Look-ups in named tables: a row name and a column name give one cell, copied from the table.

Mes =
,Navemo,Tes,Vamuf,Fem
Nefiso,-27,-9,-14,-10
Katog,33,84,86,-27
Nikibet,22,80,14,-26
Petagu,-46,24,92,46
Bobi,75,22,73,-13
Beke,-3,24,-7,57
Guzos,-55,0,42,-28
Mekod,-40,-22,-10,18
Sitiz,-30,5,15,-13

Nefiso, Vamuf -> -14
Beke, Navemo -> -3
Nikibet, Fem -> -26
Bobi, Tes -> 22
Sitiz, Navemo -> -30
Guzos, Vamuf -> 42
Mekod, Fem -> 18
Katog, Fem -> -27
Nikibet, Tes -> 80
Petagu, Navemo -> -46
Beke, Vamuf -> -7
Nefiso, Tes -> -9
Nikibet, Vamuf -> 14
Sitiz, Tes -> 5
Mekod, Navemo -> -40
Row with the largest Tes: Katog

Pobikit.tsv
	Dok	Riv	Vesok	Pasotiv	Sof	Fov	Bevibul
Fuzu	165	193	-787	-149	-65	-236	238
Zak	121	520	-204	-765	-284	-514	453
Mam	-375	-42	-366	-126	202	-987	-65
Tugubo	-128	-796	-494	136	-126	362	-511
Vired	-424	-766	-431	49	-208	495	-628
Nuf	-179	310	742	-265	427	-133	225
Dotipir	-587	-119	-6	247	-225	308	-429

Sof of Nuf = 427
Pasotiv of Zak = -765
Dok of Zak = 121
Dok of Dotipir = -587
Fov of Vired = 495
Bevibul of Zak = 453
Riv of Vired = -766
Vesok of Vired = -431
Dok of Nuf = -179
Fov of Nuf = -133

Rarelo.csv
,Fiv,Rupun,Ril
Zozopiv,95,73,7
Rap,177,254,18
Fovug,177,203,223
Dekiver,54,102,125
Lefu,92,248,126
Vuzuga,142,180,174

What is the Fiv of Fovug in Rarelo?
177
What is the Rupun of Zozopiv in Rarelo?
73
What is the Ril of Zozopiv in Rarelo?
7
What is the Fiv of Vuzuga in Rarelo?
142
What is the Rupun of Vuzuga in Rarelo?
180
What is the Fiv of Rap in Rarelo?
177
What is the Ril of Fovug in Rarelo?
223
What is the Rupun of Rap in Rarelo?
254
What is the Ril of Lefu in Rarelo?
126
What is the Rupun of Dekiver in Rarelo?
102
What is the Fiv of Zozopiv in Rarelo?
95
What is the Fiv of Lefu in Rarelo?
92
Which row has the largest Rupun? Rap

Nimim
         Sive  Temetas  Rizupul  Lirof  Mapi  Dom  Bis  Nosegu  Suvelev  Dumuzi
Kenefun    63       85       73    188   136  184   93     158      126     186
Sed       119      159       94    140   222  191  181     169      113     163
Pigen     174      102       27    231    50  116  187      99      244     198
Geg       113       70      114    159    38  209  100      81      129     185
Gitogo    140      179      180     91   198   63   46     173      130      90
Luse      121      194      193    102   193   76   46     180      125     102
Tov        65       78       78    185   122  184   88     149      125     184
Bevi       64       81       75    187   130  184   90     154      126     186
Nuze      153      167      178     78   206   56   55     169      127      76
Zegevan   124       74      117    158    28  217  110      70      133     189
Feniru    169      100       27    235    57  124  184     100      241     203
Fevuru    155      170      128     98   238  172  198     160      100     125
Foto      176      153      182     54   226   60   91     162      110      52

Kenefun, Sive => 63
Tov, Mapi => 122
Sed, Dom => 191
Zegevan, Suvelev => 133
Tov, Dom => 184
Bevi, Dumuzi => 186
Zegevan, Rizupul => 117
Luse, Suvelev => 125
Sed, Nosegu => 169
Bevi, Nosegu => 154
Gitogo, Suvelev => 130
Fevuru, Lirof => 98
Kenefun, Bis => 93
Fevuru, Dom => 172
Luse, Lirof => 102
Geg, Nosegu => 81
Which row has the largest Nosegu? Luse

Nav =
,Nol,Tefo
Fogu,0.3,0.6
Bolizu,0.1,0.8
Zag,0.3,0.6
Bur,0.4,0.5
Vukarut,0.4,0.5
Boku,0.4,0.4
Mopo,0.1,0.7

Tefo of Zag: 0.6
Tefo of Bur: 0.5
Tefo of Fogu: 0.6
Nol of Mopo: 0.1
Nol of Bolizu: 0.1
Nol of Boku: 0.4
Tefo of Mopo: 0.7
Nol of Fogu: 0.3
Nol of Zag: 0.3
Tefo of Boku: 0.4
Nol of Bur: 0.4
Tefo of Vukarut: 0.5
Tefo of Bolizu: 0.8
Nol of Vukarut: 0.4
Row with the largest Tefo: Bolizu

Table Vara
	Mav	Valip	Mebal	Mep
Durimi	40079	48062	36212	45340
Fazu	66511	61753	23055	17743
Fizud	51788	42217	33084	26286
Nelef	57114	47141	28873	62588
Gim	19822	36225	51268	33310
Padu	77981	77666	8439	31541
Tefu	36899	62899	22564	47750

What is the Valip of Gim in Vara? 36225
What is the Valip of Fazu in Vara? 61753
What is the Mebal of Tefu in Vara? 22564
What is the Mav of Fazu in Vara? 66511
What is the Mebal of Nelef in Vara? 28873
What is the Mep of Durimi in Vara? 45340
What is the Mep of Fazu in Vara? 17743
What is the Mebal of Durimi in Vara? 36212
What is the Valip of Durimi in Vara? 48062
What is the Mav of Fizud in Vara? 51788
What is the Mav of Tefu in Vara? 36899
What is the Valip of Padu in Vara? 77666
What is the Mep of Padu in Vara? 31541
What is the Mav of Gim in Vara? 19822
What is the Mep of Nelef in Vara? 62588
What is the Mep of Gim in Vara? 33310
What is the Mav of Nelef in Vara? 57114

Fas:
         Punuteb   Nor  Rafunu  Vibidu  Pegu   Rep
Nofa        3999  6381    4970    4347  9644  4970
Dumuz       7568  8172    8775    5997  4487  8775
Dusetuf     6325  4284    6225    6193  4030  6225
Mul         6859  6310    6078    6993  3538  6078
Kom         5970  6132    6477    6307  1553  6477
Zat         9420  5953    6552    5105  5418  6552
Bolas       3464  4820    5702    7081  8037  5702
Tivugi      5396  6981    6271    4757  5952  6271
Tutikav     6309  8272    6672    4497  7166  6672

What is the Nor of Kom in Fas?
6132
What is the Pegu of Zat in Fas?
5418
What is the Pegu of Nofa in Fas?
9644
What is the Rafunu of Mul in Fas?
6078
What is the Pegu of Kom in Fas?
1553
What is the Punuteb of Zat in Fas?
9420
What is the Vibidu of Tivugi in Fas?
4757
What is the Nor of Mul in Fas?
6310
What is the Punuteb of Nofa in Fas?
3999
What is the Vibidu of Tutikav in Fas?
4497
What is the Rep of Dusetuf in Fas?
6225
What is the Pegu of Mul in Fas?
3538
What is the Rafunu of Kom in Fas?
6477
What is the Punuteb of Mul in Fas?
6859
What is the Rep of Nofa in Fas?
4970

Fevadif:
,Sudem,Gapi
Vazevo,-37,-56
Fidusar,54,12
Fonud,10,-2
Babufiv,25,-31
Vaborem,-3,-62
Keb,61,10
Gikis,-76,-30
Kupizus,62,93

Sudem of Fidusar = 54
Gapi of Kupizus = 93
Sudem of Babufiv = 25
Gapi of Vazevo = -56
Gapi of Vaborem = -62
Gapi of Fidusar = 12
Sudem of Vaborem = -3
Gapi of Gikis = -30
Sudem of Gikis = -76
Gapi of Babufiv = -31
Sudem of Fonud = 10
Sudem of Kupizus = 62
Gapi of Fonud = -2
Gapi of Keb = 10

Koleg
|  | Pav | Puparig | Totug |
|---|---|---|---|
| Mov | 215 | 103 | 67 |
| Zodoga | 62 | 160 | 122 |
| Pebufi | 100 | 128 | 84 |
| Tivulos | 131 | 169 | 29 |
| Papu | 46 | 145 | 109 |

Puparig of Pebufi = 128
Totug of Mov = 67
Puparig of Zodoga = 160
Totug of Pebufi = 84
Totug of Zodoga = 122
Puparig of Tivulos = 169
Totug of Tivulos = 29
Pav of Mov = 215
Puparig of Papu = 145
Puparig of Mov = 103

Vot =
,Zot,Pifarim,Bube,Vovob,Vik,Zem
Vudora,1.22,1.03,5.11,2.33,5.91,8.31
Pob,0.98,1.31,4.33,2.02,7.05,7.10
Rora,1.63,0.49,4.69,3.38,6.36,7.46

Pob, Zot => 0.98
Pob, Vovob => 2.02
Vudora, Vovob => 2.33
Vudora, Zem => 8.31
Pob, Bube => 4.33
Vudora, Vik => 5.91
Vudora, Bube => 5.11
Rora, Zot => 1.63
Vudora, Zot => 1.22
Pob, Zem => 7.10
Rora, Vovob => 3.38
Rora, Bube => 4.69
Vudora, Pifarim => 1.03
Rora, Zem => 7.46
Pob, Pifarim => 1.31
Rora, Vik => 6.36
Rora, Pifarim => 0.49
Pob, Vik => 7.05

